128 stands for zero in the data rows.
Each row has a hidden score. How much does it go up from the first row of each pair to the second? 20 means little or no change, 40 a big rise and 0 a big fall. The score is a weighted sum of the row's numbers plus the product of two more (or one squared), each taken from its middle value.
[109 137 140 140 132 110 101 128 100 129 134 111 129 140 253 111]
[140  92 142 113 151 172 124 138 185  91 187  86 112 139 106 132] -> 36
[134  92 159 141 124 107 116 134 114 146 135 121 174 111  96 138]
[ 94 155 160 129 105 135 157 167 179 134 159 119 107 132 107 120] -> 18
[171 101 165  82  92 107 143 154 121 187 121 102  88 180 122 140]
[103 153  79 129  79 137 131 126 157 125 137 174 134 148 151 131] -> 31
[ 79 140 100 139 119 126 156 138  99 151 101 146 105 107 136 124]
[128 116 136 122 143 136 175 144 137 105 161 151 126 143 107 144] -> 18
[ 76 125 174 147 114 148 117 117 129 140 174 116  98 101 111 104]
[100 137 130 135  95 125 123 116 158 117 145 120 121 142 147 110] -> 17
[141 103 157 139  62 138 130 157 124 135 126 125 107 141 100 111]
[ 88 118  93 116 139 108 128 137 172 112 151 159 184 143 125 130] -> 23
[140 110 119 131 119 131 141 148 115 163 138 128 121 125 107 173]
[139 105 105 128 129 198 135 152  75 124 133 120 113 122 144 141] -> 20
[127 105 189 100 141 149 115 143 153 149 141  99 133  87  93 110]
[ 85 146 131 144 142 123 150 145 147 152 138 132 113 120 181 130] -> 19
[148 109 134  93 124 155 140 149 127  91 169 116 115 120 109 135]
[105 158 104 139 125 128 145 140 136 105  82 153 131 128 152 103] -> 23
[105 143  65 145 135  90 100  85 105 160  81 187 116 101 155 142]
[105 103 153 133 140 109 108 120 196 137 102 173 143  83 130 103] -> 19
[147  76 163 152 124 151 112 140 146 154 142  84 133  91  93 147]
[118 138 119  97 123 115 133 108 143 109 141 108  57 132 110 111] -> 7
[129 127 103 125 124  71 131 140 151 142 116 181 119 160 148 145]
[155 151 174 107 108 186 135 160 168 134 109  96 119 165  82 159] -> 33
[116 130 113 157 126 132 169 122 107 152 132 146 131 102 123 131]
[153  78 148 183  91 104 143 144 122 151 116 117 106 113  94 143] -> 23
[146 139 131 175 110 140 132 142 110 196  74  75  86  90 142 143]
[133 137 120 155 124 128 166 122 120 151 115 148 132 119 157 101] -> 8
[142 174 119 135 123 100 140 124 138 111  99 145 105 211 149 136]
[128 101 202 145 110 135  73 136 145 151 149  93 120  85 108 104] -> 18
[ 98 131 120 107 132 138 134 134 158  97 161 110 175 152 132 112]
[138 118 142 135 113 131  99 147  81 133 160  92 116 110 108 112] -> 19
[103 143 125 143 120 117 124 177 125 152 118 178 116 155 121 135]
[139 137 121 126 138 104 176 109 126 120 142 119 132 158 148 151] -> 17
[159  91 138 124 125 139 141 144 116 127 144  89 109  82 100 106]
[115 179  80 102 138 154 131 131 143 109 141 143 111 175  93 115] -> 24
[107 153 134  53 217 123  66  41  76  79  53 141 186 158 177 160]
[126 124 105 110 157 128 125 133 134 108 163 122 144 125 127 136] -> 30
[117 102  90 173 110  80 154 138 110 165 125 211 112  71 175 132]
[147 116 131 162 127  90 136 158 140 165 127 103 110 130 119 136] -> 30
[157 109 152 115 109 174 122 155 102 129 169  72 110 136 104 133]
[ 96 144 128 144 151 129 142 114 142  84 136 137 139 128 164 141] -> 15
[158 127 190 160  97 152 130 129 131 148 129  85 139 147 101 131]
[182  61 158 164  90 108 159 143  93 169 110 111  86 137 107 109] -> 12
[101 166 122 119 129 137 114 129 152 111 132 118 122 178 121 138]
[ 96  93  90 121 142 133 188 132 165 126 107 169  72 111 142 109] -> 10
[105 137  71 120 130 100 139  88 131 116 142 151 153 121 129 157]
[130 117 195 144 126 146 139 147 114 120 127  99 118 132 120 113] -> 16
[143 118 147 133 119 178 110 160 118 104 198  79 108 122  69 142]
[129 101  87 190  95  90 167 143  79 117  74 140  90  13 171  75] -> 1
[122 124  98 112 125 118 137 118 135 128 107 135 134 117 156 118]
[160 121 198 151 113 138 123 165 133 204 124  51  85 154 101 131] -> 24
[121  98 132 126 142 146 102 112 155 123 171  94 172 114 105 134]
[ 72 160 180 145 121 132 127 131 170 127 141 163 148 113 143 134] -> 8
[106 147 130 149 140 124 134 120 118 123 129 119 146 122 118 100]
[177  78 133 144 134 103 133 158 161 136 125 110  84 165  91 111] -> 26
[ 93 127 114 111 130 135 112 144 146 104 195 120 125 116 112 141]
[134  84 152 126 143 155 107 124 147 121 159 103 150 121  91 100] -> 21
[123 107 126 139 133 101 122 122 117 157 131 114 129 139  79 138]
[109  79 127 149 145 131 143 163 136 130 115 111 117 118 120 140] -> 19
[100 159 133 122 130 130  87 154 108 111 139 119 144 134 138 116]
[131 105 122 172  90  94 116 141 144 121 111 162 125 115 123 111] -> 22
[105 177 125  62 157 139 121 129 165 110 171 131 135 133 130 115]
[ 98 116 155 139 121 128 133 110 129 126 121 100 106 132 113  98] -> 27
[100 150 148 136 129 159 157 142 124 139 166 126  95 132 127  78]
[128 171  90 105 135 149 185 141 192 111 160 162 193 150 116 146] -> 30
[184 150 136 119 124 115 150 139 159 135 125 151 124 108 155 139]
[139 151  38 141 102  86  93 118  88 190  54 168 127 111 154 144] -> 22
[ 69 164 148 103 164 127 110 107 180 115 148 161  91  98 116 110]
[ 96 105 155 139 121 146  98 127 151 123 178 145 126 127 148 107] -> 26
[108 112 162 125  88 128 121 126 127 115 147 123 153 108 116  95]
[104 142 141 116 133 128 132 109 145 137 169 133 143 129  88 105] -> 24
[181 113 172 124 117 127  57  67 127  83  96 140 161 116  89 120]
[107 164 115 133 124 113 132 146 135  97 141 129 148 136 129 131] -> 24
[149  98 154 119 118 158 117 155 126  81 166  92 112 110 106 146]
[105 145 105 137 144 130 143 132  94 141 144 109  95  95 107 129] -> 23
[193 105 145 115 149 163  63 101 108  72 135 138 189 104 101 136]
[ 97 154  75 128 133 118 127 103 118 139 124 173 153 118 145 133] -> 18
[111 103 140 114 115  97 149  68 153 138 122 161 148  40 123 111]
[141 180  94 135 140  84 177 134 116 118  71 152  83 167 122 121] -> 27
[121  99 134 146 122 110 131 122 138 140 153 143 132 117 102 109]
[121 202 119 117 109 136 132 146 153 104 146 148 127 159 117 143] -> 21
[ 80 164 107 128 154 140 130 115 112  94 136 147 122  88 179 123]
[131 132 144 156 128 100  98 128 181 149 156 132 170 100 102  95] -> 27
[140  80 160 131 142 134  91 125 127 138 155  97 144 108 111  84]
[102 162 113 135 152 154 144 132 146  96 146 113 106 156 122 115] -> 23
[129 184 165  28 217 138  71  48  78  92  48 124 205 124 151 160]
[112 159 124 121 141 113 126 100 147 111 114 122  96 167 145 118] -> 26
[109 180 248 118 122 215 108 142 247 200 214 117 165 113  81 145]
[177  80 149 162  97  86  55  72 110  55 113 154 185 133 128 137] -> 10
[130  98 113 137 115  96 160 145 127 202  67 110  85 109 148 131]
[183  88 164 127 106 137  90  77 111  85 106 140 228 119 107 118] -> 19
[108 128 172 157 106 144 187 120 138 114 140 126 128  94 105 118]
[162 110 154 169 136 141 140 161 110 145 138 160 105 140 124 126] -> 25
[103  56 154 140 141 155 164 159 130 151 138 105  93 115 118 153]
[177 161 141  40 195 178  62  59  80 121  75  94 168 105 148 140] -> 18
[105 187 166 148 134  97  83  79 160 133 115 160 139 148 128  91]
[138  74 168 137 149 160 158 148 126 151 165  96 137  68  77  96] -> 26
[100 168  77 120 104 107 133 131 166 130 108 165 137 116 152 140]
[ 81 167  86 133 119  99 129 108 162 152 104 176 132 150 160 136] -> 19
[158 101  99 164  97  63 150 135 101 169  30 156  81 144 128 139]
[121 154 123  22 173 212 111  60  65  58 187 120 214 151 211 197] -> 12
[ 95  74 183 147 152 141 148 134 141 146 154  99 102  97 136 160]
[ 95 149 152 103 146 133  94 154 124 122 145  99 155  87 130 115] -> 19
[109 141  94 141 143 122 141  80 124 137  62 160 116 127 131 139]
[ 98 165 142 105 139 159 165 135 145  92 132 125 109 155 133 119] -> 16
[112 177 108 132 126 100 126 113 171  97  84 143 161 140 154 133]
[123 182 108 134 132 129 136 132 118 146 105 153 100 147 125 107] -> 8
[180 108 162 169 113 131 122 157 118 189  85  90  87 157 117 134]
[138 146 135 181 119 110 135 141 137 213 112  93 103 132 122 132] -> 14
[ 78 143  99 141  85 117 107 140 120 122 135 130 130 119 126 172]
[107 114  34 166  79  96 152 164 141 191  78 147 127 116 120 126] -> 23
[150  86 154 141 120 136 106 152 123 145 144  92 137 101 108 100]
[142 149 115 106  95 135 135 143 136 229 114 135 111 202 128 169] -> 17
[168 122 165 205 106  37  98 107  67 117  60 150 117   0 144   5]
[112 137 139 128 144 122 141 152 145 112 115 134 131 129 145 117] -> 38
[113 151 144 119 122 174 164 180 152 126 166 118 112 135 119 134]
[159 149  91 149 144 148 150 120  77 115  64 128 115 140 149 152] -> 24
[142  95 115 183  65  81 162 140  85 158 106 158 120  58 146 111]
[129 114 111  75 123 139 120 157 117 102 169 145 160 120 105 124] -> 23
[118 131 100 104 124 138 159 136 137  87 125 157 106 157 145 127]
[109 113  88 107  95  80 131  92 158 147 128 133 145 161 123 156] -> 26
[143 124 190 143 133 140 104 152 153 157 118 105 119  97  78  92]
[157 123 145 170 102  83 152 126 126 181  77 130  80 131 123 138] -> 19
[125 178  65 129 137  91 112 114 162 137 152 157 152  91 168 115]
[100 158  45 137 139 109 132  98 104 144 107 159 135 134 152 157] -> 31
[ 86 208  84  88 133 132  88 121 239  87 202 182 171 148 138 114]
[156 130 150 135 124 138 133 149 112 115 160  97  88 169 101 120] -> 20
[136 104 152 143 106 142 119 167 122 147 139 108 100 135 131 113]
[120 161 102 124 129 122 107 150 147  91 116 153 120 172 160 143] -> 25
[135 159 183  64 221 114  44  67  96 111  75 147 176  76 160 123]
[119 149 151 156 122 123  50  72  83 150 107 110 111 124 131 144] -> 35
[104 144 148 137 138 134  97 130 143 147 137 160 139 108 150 109]
[194  77 148 197 106 114 152 133 103 183  83  69  64 130  95 107] -> 28
[102 146 124 110 135 140 174 113 172 111 156 138 137 107  95 130]
[129  89 173 152 112 160 122 136 144 124 128  92 107 118  73 134] -> 26
[155 113 113 158  79  74 109 189 112 126 139 126 140 150 125 138]
[117 124 121 111 147 121 120 143 170 111 143 110 118 175 134 127] -> 22
[121 157 117  98 127 108 134 138 118 114 124 145 119 168 131 150]
[134 120 129 110  89 107 142  99 125 136 138 137 105 123 154 152] -> 17
[138 124 143  62  99 255 220 170 182 126 241 108 128 245 129 225]
[151 163  79 147 106  97  69 117 146 155  82 149  54 192 121 144] -> 19
[ 36 107 122 137  98 152  99  84 204 152 146 208 152  64 141 111]
[ 61 154  72 165 119 103 132 133  51 155  69 154  91 178 180 155] -> 24
[129 157 144  57 136 168 116 169 174 164 178 137 131 168 107 120]
[125 102 180 153 129 102 113 109 136 158 130  74 101 106  49 119] -> 31
[172  73 141 208 105 125 149 162 106 196 102  82  90 114  99 102]
[150 102 139 126 127 154 118 170  85 156 163 100 106 118 113 108] -> 11
[114 121 147 167 116 127 103 162 112 143 124 110 105 115 122 140]
[142 119 120 136 124 131 115 128 123 137 149  92 129 122 122 115] -> 17
[119 101 181 143 125 118 140 119 156 127 134 139 107 126 119 118]
[134 148 122   0 184 131 112  85 133  85  93 119 175 230 180 205] -> 33
[128 108 164 149 148 152 108 141 152 157 123 111 122 140 124 110]
[188  81 159  92 126 123  55  66 106  78 101 151 200 145 124 138] -> 12
[107 141 119 118 140 108 133 117 145 112 131 107 151 137 143 126]
[141 138 162 122 108 134 101 124 164 135 153 124 146 157 107 128] -> 22
[119 124 130 105 140 131 136 143 137 150 125 113 118 126 138 120]
[138 152 126 141 112 108 118 133 164 125 116 165 132 141 135 108] -> 23
[141 103 147 137 119 137 107 135 125 124 138  91 131 109 105 118]
[121 111  92 162 136 120 113 171  84 141 103 141 107 143 135 132] -> 22
[153 104 134 154 107 150 143 143 112 130 140 122  88 138 130 142]
[170  60  77  95 126 114 141 146 104 148 137  94 103 113 105 161] -> 20
[ 86 138 143 186 135 163 134 103  43 138  67 125  86  44 133 112]
[ 75 165  47 103 143 255 239 224 166 255 218  92  87 153 208 203] -> 11
[160 100 130 124  86 118 135 152 139  88 172 100 131 133  81 121]
[120 118 132 132 137 124 151 149 113 140 122 117 112 132 104 129] -> 19
[141 160 145 132 141 138 151 132 188  96 164 159 138 184 108 135]
[124 177 137 137 169 131 143 126 130 120 118 126 139 153 168 111] -> 16
[140 110 131 105 153 151 122 139 120 138 180  90 136 135  88 121]
[170 120 115 168 100  68 131 124  72 155  51 117  90 148 116 135] -> 18
[148  68 109 197  77  81 145  99  96 166  69 114  86 161 122 135]
[147 129 127 125 159 142 144 144 132 122 148 121 131 129 114 121] -> 15
[157 143 180 143 119 136 103 122 134 192 126 129 112  80  72 107]
[ 76 133  96 122 116 119 171 155 194 152 132 187 126  94 169 130] -> 19
[132 136 101  39 188 142  77  39  84  73  95 111 200 157 149 196]
[157 119  77 136  79 131 236 160 133 128 107 153 124 186 133 154] -> 25
[132 116 115 150 124 138 129 152 100 147 144 120 152 116  93 153]
[113 120  91 118 117 136 139 121 125 110 120 136 111 134 152 107] -> 10
[159  95 187 133 115  80 119 129 150 157 104 101 114 115  80  59]
[124 209 111  95 131 188 208 187 159 111 201 153 163  83 110 136] -> 21
[128  84 177 166 124 165 149 189 118 130  98  42 108 110 134 122]
[154 119 177 135 113 172 134 166 121 164 160  83 144  71  72  91] -> 12
[ 83 156 112 162 117 134 145 142 127  91 118 103 100 142 128 133]
[161 140  92 133 117 109 142 141 129  98 112 156 112 161 150 122] -> 17
[138 125 118  90 124 162 103 149 138  94 201 126 171 124 118 129]
[ 79  82  94 123 115  63 122 109 125 140 133 176 180 131 155 140] -> 16
[159  93 132 139 128 129 134 169  96 143 125  62 116  93 105 120]
[122 144 133 124 132 162 168 149 164 110 165 140 130 161 109 115] -> 18
[149  83 136 135  79 131  54  98  64  28  93 150 191  78 132 113]
[162  88 171 106 116 152 144 145 133 109 131  87 100 130 103 111] -> 31
[194  92 140 190 103 127 195 170  83 193  17  68  44 151 134 116]
[121 130  88 135 145 235 117 229  89 130 137 128 154 137 129 137] -> 24
[168  80 108 136 129 107 194 171 137 139 128 101  81 167  95 137]
[132  59 159 134 120 135  94 144 126 129 134  81 131 118  79 133] -> 22
[103 143  75 112 118 116 123 129 151 101 138 160 166 129 143 148]
[137  73 128 127 134  84 105 169 122 139 151 116 158 120  81 136] -> 20
[ 66 153 126 114 140 132  99 118 128 141 165 148 119  83 125 148]
[102 155  92  93 135 112  93  83 156 113 144 154 168 101 151 134] -> 17
[112 140 134 115 144 126 100 141 139 103 149 136 120 154 155 117]
[108  84 122 156 176 204 167 199 170 160 185  96  90  42 171 101] -> 26
[126 132 135 123 118 121 133 137 162 113 101 133 131 138 119 120]
[131 104 174 122  91 124 108 104 161 168 127 125 149  87  73 133] -> 18
[151  87 129 139 124 141  84 137  99 120 148 107 117 133 109 120]
[116 165 137 129 125 143 120 154 125   0 114 152 131 135 125 129] -> 3
[173 100 148 112 157 201 173 154 135 111 194 128 175 124  86 118]
[131 141  95 156 106 106 143  81 110 130 112 152 116 122 137 139] -> 17
[115 170 138 123 149 133 140 145 161 111 146 129 116 138 137 131]
[119 170 136  87 140 156 134 145 155 123 164 163 121 138 179 120] -> 12
[132  82 197 120 135 135 132 144 157 154 128 119 107  67  93  89]
[140 164 136 126 125  91 135 122 126 117 145 152 129 164 148 105] -> 15
[111 160 126 122 131 141 140 141 126  98 147 150 110 162 143 122]
[ 96 191  88 114 118 120 102 123 172 139 150 168 147 122 143 127] -> 22
[102 153  79 133 124  82 131 117 101 161  66 156 129  84 136 136]
[107  79 114 207  89  50 185 125  87 134  65 150 106  28 160  83] -> 11
[136 170 125 114 116 170 133 161 171  89 138 173 128 175 112 139]
[156 118 126 128 142 150 115 134 133 110 175 103 109 116 118 112] -> 16
[162  35 139 126 139 173 165 144 119 138 168 108 121 118  90 109]
[104 180 121 139 153 194 114  84 104  97 119 130 102 121 129 118] -> 19
[112 128 157 146 124 116 103 115 181 135 115 108 131  65 105 115]
[124 150 104  99 136 138 114 153 180  74 196 100 147 133 121 118] -> 19
[148 149 133 119 134 116   0 122 139  90 169 137 104 181 170 134]
[137 120 155 106 114 137 128 153  99 136 165 112 129 107 116 140] -> 14
[159 100 129 174 132 124 109 137  85 167 111  99  96 125  89 110]
[120 143  94 150 113 125 191 133 101 119 121 131 114 152 157 141] -> 12
[120 142 123 111 151 126 146 116 138  92 148 157 133 160 145 150]
[160 133 146 158 103 134 138 150 131 185 104 116  73 148 134 112] -> 23
[206 111 164 186 100  96 142 183  92 182  75  81  76 141 122 116]
[100 170  97 121 107 109 141 127 189 134 107 134 130 119 149 139] -> 23
[136 127 129 155 117 125 132 125 152  89 141  74 110 155 127 139]
[120  60 155 136 128 135  98 147 129 195 157 130 129 117 124 100] -> 13
[143 167  72 160 120  81 141  84  84 128  55 155  68 157 127 137]
[146 167  83 127 131 121 113 141  93 116 140 146 161 115 122 143] -> 21
[ 52 177  68 144 119  80 164 122 132 129 113 152 122 143 174 183]
[119 141 141 128 139  79 115 104 181 147 101 160 101 159  98  96] -> 17
[135 170 126 155 115  86 137 159 142 110 114 153 173 163 251 113]
[ 95 183 131 126 110 112 182 139 130 109 147 139 122 142 142  98] -> 3
[133 135 102 124 136 156 115 156 130 138 177 135 176 109 113 131]
[ 98 172  60  85 115 158 176 160 150 137 128 152  72 191 166 172] -> 18
[195 108 120 145 112 141  87 128  63 123 140  91 115  99  97 134]
[128 155 136 103 102 145 112 136 189 103 171 140 164 147 163 107] -> 15
[124 157 162 122 144  96 131 153 155  82 143 147 125 191 120 103]
[ 83 123 134 149 122 158 122 136 122 144  93 141 104 110 123 140] -> 26
[170  93 167 131 118 130  57  73 123  87 109 162 217 144  98 110]
[126 106 125 123  93 111 109 113 153 136 143 102 161 110 109 107] -> 22
[ 66  97 121 122 128 133 160 117 151 170 135 199 103  71 156 123]
[110 104  85 128 153  87  99  75 158 125 153 175 181 138 142 171] -> 31
[108 165  95 110 138 154 154 114 131 105 121 111 126 136  93 130]
[169 137  89 157 122  71 173 125 138 123  69 164  98 155 133 167] -> 21
[134 152 144 125 114 145 126 124 153 109 123 147 101 205 143 158]
[131 144 138  46 177 176  43  56  63  47  95 110 213 122 218 155] -> 13
[125 118 124 132 116 143  90 123  70 129 117 105  88 107  99 123]
[ 93  78  79 137 129  92 181 136  76 145  62 148  84 149 144 154] -> 12
